Each path below is one point turned by a fixed rotation once a step. After each direction that follows a path, write how fast that rotation turns it, in degrees a step (0 if it stays still).
Each turn is a multiple of 5 degrees from 10 to 175, or 0.
Each row of a path follows its step; steps can be skipped.
path 1
step 0: [.26 -.14 -.12 .07 .18 .17 .27 .11 .14 -.25 .03 .15 .22 -.31 .01 -.12 -.23 .07 -.06 -.01 -.25 .32 .25 .06 .01 -.05 -.09 .06 .07 .21 -.04 .02 .02 .27 .36 .34 .14 .15 -.36 -.07 .00]
step 3: [.23 -.07 .02 -.12 .12 .19 -.12 -.11 -.15 -.30 -.32 -.14 .34 -.08 -.11 -.12 -.08 -.05 .15 -.29 .12 .08 .26 .11 -.12 .04 .03 -.26 -.12 .02 .00 -.38 .17 .02 .15 .30 .09 .09 -.35 -.31 -.01]
step 5: [.00 -.36 -.06 .26 -.18 .09 .21 .06 .07 -.09 .05 -.09 .08 -.29 .00 -.32 -.02 -.24 -.03 .22 -.11 -.03 .08 -.04 -.22 -.02 .02 -.04 -.35 .36 .36 -.09 .13 -.01 -.30 -.09 -.34 .18 -.10 .00 -.15]
step 7: [-.18 .10 .14 .27 .19 -.04 -.05 .22 .11 -.11 .07 -.11 .34 -.02 -.13 -.11 -.38 -.09 .26 -.09 -.15 .16 .22 .37 .19 .03 .02 -.34 .03 -.06 .03 -.06 -.01 .05 .29 .03 -.27 -.16 -.39 -.01 -.05]
step 9: [.15 -.16 -.08 -.05 -.31 -.20 .06 .03 -.08 -.39 -.09 .10 .31 -.02 -.12 -.13 -.11 -.14 -.06 .01 -.14 .14 -.08 .11 -.39 .12 -.12 -.32 -.20 -.19 .25 -.30 -.06 -.19 -.06 .16 .01 .26 .18 -.19 -.22]
step 11: [-.17 -.29 -.03 .28 .08 -.10 .04 .35 .35 .20 -.23 -.30 -.06 .17 .17 -.24 .09 -.01 .41 .03 -.21 .21 .13 .06 -.05 -.14 -.04 -.10 -.05 .20 .08 -.12 .11 -.04 .01 .07 -.18 .16 -.20 -.17 -.30]
step 14: [-.11 -.06 -.06 .13 .07 -.06 .27 .29 .28 .04 -.36 -.09 .37 .17 -.07 -.29 -.14 -.18 .32 .06 -.11 -.35 -.17 .34 .01 .17 .05 .08 .07 -.10 -.14 -.06 -.05 -.06 .02 .08 .13 .17 -.24 .10 -.22]
step 16: [.24 -.06 .24 -.10 -.05 .08 .11 -.20 .07 -.19 -.37 -.05 .16 -.31 .01 .02 -.17 .20 .20 -.30 -.23 .05 .10 -.22 -.19 .13 -.05 -.07 -.13 -.02 .17 .08 .09 .07 .16 .47 -.16 .32 -.10 -.20 -.11]
step 19: [.16 -.16 -.07 .06 .19 .10 .06 .02 .04 -.25 -.04 .05 .15 -.13 -.11 .22 -.27 .28 .08 -.20 -.37 .04 .10 .34 -.01 .04 .14 -.27 -.31 -.12 .26 -.25 .11 -.05 .34 .15 -.13 .00 -.28 .20 -.10]
step 20: [-.15 .13 .33 .18 -.02 .15 .22 -.12 .08 -.17 -.24 .11 .37 -.17 -.03 -.28 -.50 -.21 .21 -.10 .05 -.14 -.02 .09 .25 .00 .12 -.14 -.15 -.16 .15 .09 .26 -.04 .04 -.03 -.19 -.01 -.21 -.21 -.11]
Speeds:
[.06 .05 .05 -.01 -.06 -.03 .04 .01 -.11 .01 -.01 .05 -.03 -.02 .04 -.10 -.01 -.12 -.08 .08 -.01 -.11 -.04 -.01 -.13 .01 -.05 -.02 .09 .03 -.01 -.04 -.04 .01 .03 -.02 -.05 .07 .03 .16 -.05] : 90
[-.01 -.05 -.02 -.06 .03 -.06 .01 .06 .02 .03 -.09 .08 .00 -.05 .12 .00 -.08 .14 .01 .04 -.10 -.14 -.02 -.08 .04 -.01 .02 .04 .11 -.03 .03 -.05 .02 -.01 -.05 .09 .05 -.02 -.01 -.02 .05] : 20
[-.06 .07 .04 .03 -.09 .02 .08 .08 .16 .10 -.05 -.07 .01 .02 -.02 -.03 -.01 -.03 .10 .05 .05 -.06 -.09 -.06 .02 -.01 -.01 .04 .01 .03 .06 .01 .09 -.04 .03 -.14 -.06 -.04 -.02 .02 .06] : 115
[-.05 .01 -.05 -.06 -.04 .02 .01 .01 -.02 -.08 .08 .12 .01 -.04 -.03 -.09 -.05 -.08 -.03 -.01 -.04 -.06 .08 -.07 .05 .02 .04 .03 -.06 .14 -.10 -.03 .01 .06 .01 -.08 -.02 -.12 -.05 -.08 .02] : 145
[-.08 .00 .09 -.07 .11 .06 -.05 -.05 -.06 .01 -.08 -.03 -.10 .04 .09 -.02 .01 .00 .08 -.03 -.04 -.04 .07 -.01 .00 -.08 -.07 -.08 -.03 -.08 -.05 -.02 .05 .00 .12 -.05 -.10 -.05 -.02 -.03 -.06] : 85
[.06 .08 -.02 -.03 .05 -.02 -.04 .06 -.02 -.04 -.05 -.11 .11 .06 .05 -.12 -.03 -.02 .05 .09 .13 .02 .03 .04 -.05 -.04 -.03 .02 .01 -.05 -.10 .01 -.03 .09 -.04 .05 .05 -.09 -.03 -.01 .10] : 100
[-.03 -.06 -.01 -.02 .11 .00 .02 .05 -.07 .06 .07 -.10 .03 -.09 -.09 .01 -.02 -.02 -.02 .08 .01 -.02 .00 -.11 .03 -.01 .05 .01 -.03 .01 -.06 .01 -.03 -.05 .06 .07 -.14 .12 .04 -.01 .13] : 135
